Rotation paths and how fast each direction turns (degrees per step)
Each turn is a multiple of 5 degrees from 10 to 175, or 0.
Each row of a path follows its step; steps can be skipped.
path 1
step 2: [ 21 -15   2  -7 -26 -18  14 -15  -6   7  -3 -13   7  36  34   0 -47  20
  16   0  -7   1  12 -12 -12  -4   4 -24 -10   7  24  19 -14  32 -20  20
 -25  -4  -1 -29  -1  12  20 -33  -4  14  -6 -11 -24 -13   2  -4  -9 -12
  16   0  -1  14 -27 -16   2  -5  -3   8 -20   5]
step 3: [-23  12   3 -19   0   4   0   7 -30 -21  19   1  11  -3   2  18  -8 -11
   2 -23  15  14 -10 -24 -20  -9  -3  -8  11   3   8  14  15   3 -27  22
   5 -14 -31  22  -9  20   0  11  21 -18 -15  12   5  14   7 -28  13  33
  25 -16 -21  33   7  25  29 -27   3 -15 -12 -13]
step 5: [ -4  -8 -18  -1  -7   3  27 -26  25  13  12  -8  10  -8 -23  11   3   1
  33 -11   8  -8 -16   0  12  16  15   7   0  17  10  -6  35 -16  31  16
 -12  -2  -4 -29   3 -17   3   2 -15 -21  33  -8  10 -12  -8 -25   0  34
  10  32  -2 -16  13 -35  17 -12 -20 -12  -8   2]
step 6: [-13  -9   6  17   9 -29 -19 -29  -2  20   3 -24 -13  14   9  -8  54 -10
 -11  -7  -1  -7  -6   4 -25  -3  23   2  -1   0  32  42 -12  -3  31 -14
  22  12   6  10 -26  -5  15  18  -8   0   0  14  34  20  -4  10   3  19
  -7   9   9  -7  -7   9   7   1  30   3  -4  -3]
step 8: [-21  13 -14 -23 -18 -31  23   2 -12  14  13  27   5   8  -5  -3  -3  16
  16  -3  13  -8 -10   9  24 -10  18 -15 -19 -17  19  16  -4 -19 -12 -34
 -10  27 -12  -6 -16  -1   7 -46   8  -3 -30  -3 -27  13  21   0 -20  -2
  -8  -8  28   2  18   4  -4 -10 -16  24 -11 -15]
step 11: [ -2   2  -9   3  -6  -3  15 -20  -7   0 -11   7  27 -18   8 -19 -32 -21
  -5  40  -2  -9 -43  -6   8  -6  -6   1  17 -23   7  -1   2   5  12  16
   6   8   6 -28 -25 -14  -2  20  -5 -25 -15   3  -1   7 -15  -7  20  30
  36 -11 -34  -8  -4 -28  -1 -13  18  26   0 -17]
step 12: [ 19 -18  29   3 -12 -15 -35 -17  20  -1 -10  -7   4 -26  23 -10 -17 -21
   6   3   9  19   4  -5 -29 -17 -11  -2 -15  -8  -2 -10 -24  18 -12  -9
  18  13 -31  38 -11 -11 -20  12   9   7  -3  34  38  16  12  14   4  14
  -7  14   8 -16  -7 -15  -5   7 -13 -19 -16 -10]
step 13: [-14 -15  13  -3   6  38  22  19  23  -2   8 -20  13  -5  -8   4 -20  18
  -9  16   0  16  10  -6  30  -3  11  14  11  27  35   6  -2  34  -6  -8
  10 -24   3  -3  -6 -13 -33  -5 -11  11  24  16 -13  12  -4  -7  -6   2
 -14  -8  17  -4  47 -14   4  19 -20   5  -3 -29]
step 14: [ 13  33  16 -34 -23 -24  11 -14   6  18  12 -16 -19 -36 -27  -9  11  27
   3  33  -7  -3  13  -8  -2   6  10  -8  -2 -12  27  43  12 -11 -14  -5
  -8  -3  -2 -22   6 -11   2 -16  22  16   2 -14  25   6   5 -22  -8  19
 -11 -17   4   3 -16  10 -18  13   2 -15  21  -6]
step 15: [ -5  -4  20   7  -5  16   4  -9  16  -9 -25 -35 -18   5   5   4  36 -20
   4 -17  12  26  -9 -10 -25 -12  -4  -4  -7  21   2  11  -1   9  -8  18
 -36   6  18  -3  10  14 -10  -8 -10   6  -5 -22   7  27 -20  -5 -17 -40
   7 -12 -15  21  12  -1 -28 -39   0 -25   3   7]
[ 2  9 -3  1  6 -5  0  5  1 -2  2  7 -4 -1 -4 -3 -3  1  0 -6 -1  2 -7  0
  1 -8 -1 -8  2  5  4  3 -5  2 -1 -5  0 -4  1 -9 -5 -2  1 -6  3  4  7  1
  4 -2  4 -3  7 -3  5  4 -6 -4  0 -8 -3  0 -2  1  4  6] | 120
[ -5  -7   2  -1   4  -6  -3  -1   1  -1   3   2  -2  -3  -2   4   1   1
   2  -2   9  -5   2   5   0   3   2   1  -2  -4   3   3   4  -2   4  -4
   1   2  10  -6   5   7   1   2   5   6   0   1  -5   3   6   3  -5  -7
  -3  -5 -11  -3   5   0  -6   0   1  -3  -4   1] | 45
[-4  2  5 -7  2 -9 -1  5  6 -3 -3 -1  0  2  0  1  0 -5  1 -4  3  4  1 -1
 -3  1 -1  0  4 -4 -3  1 -4 -3  5  3  8 -9  3  8  2 -5 -1  0 -8 -2  1  5
  3  0  5  1  3 -6  0 -1  4  8 -1 -3 -6 -7  7 -5  1 -1] | 125
[ 3 -4 -5  7  2 -3  0  0  2 -5 -1 -8 -5  3  2  2  0  6  0  0 -5  3 -3 -6
 -4  1  2 -1 -7  1 -1 -1 -4 -3  5  8 -2 -3 -7 -1 -4  5 -1 -3 -3 -1  3  8
 -5  9  8  2  5  3 -2  2 -2 -3  5  6 -2  2  0 -3 -8  3] | 110
[ 2  5  4 -1  3  0  3  0 -4 -5 -2  1  1 -1  3  0  8  0 -2  5  3  1  2  9
 -2  4 12  0 -1  4 -4 -5  3 -5 -2 -5  1 -1 -2  2 -7 -5  3 -3 -4 -1  0 -5
 -3  7  1 -6 -5 -8 -2  8 -2  0 -3  1 -1 -1  4  7 -2  7] | 40
[ 4  0  1 -3  6  0 14  1  2  1  9  1  0  2  1  6  2 -2  5  2 -2  3  4  0
  5 -5  3  6 -1 -4 -3 -5 -1 -2  0 -3  0 -2 -2  0  6 -2 -2  6  9  0  6  3
  4 -2  5  2 -2  0 -7  1 10 -7  6 -2  1 -1 -2  2 -1  3] | 85
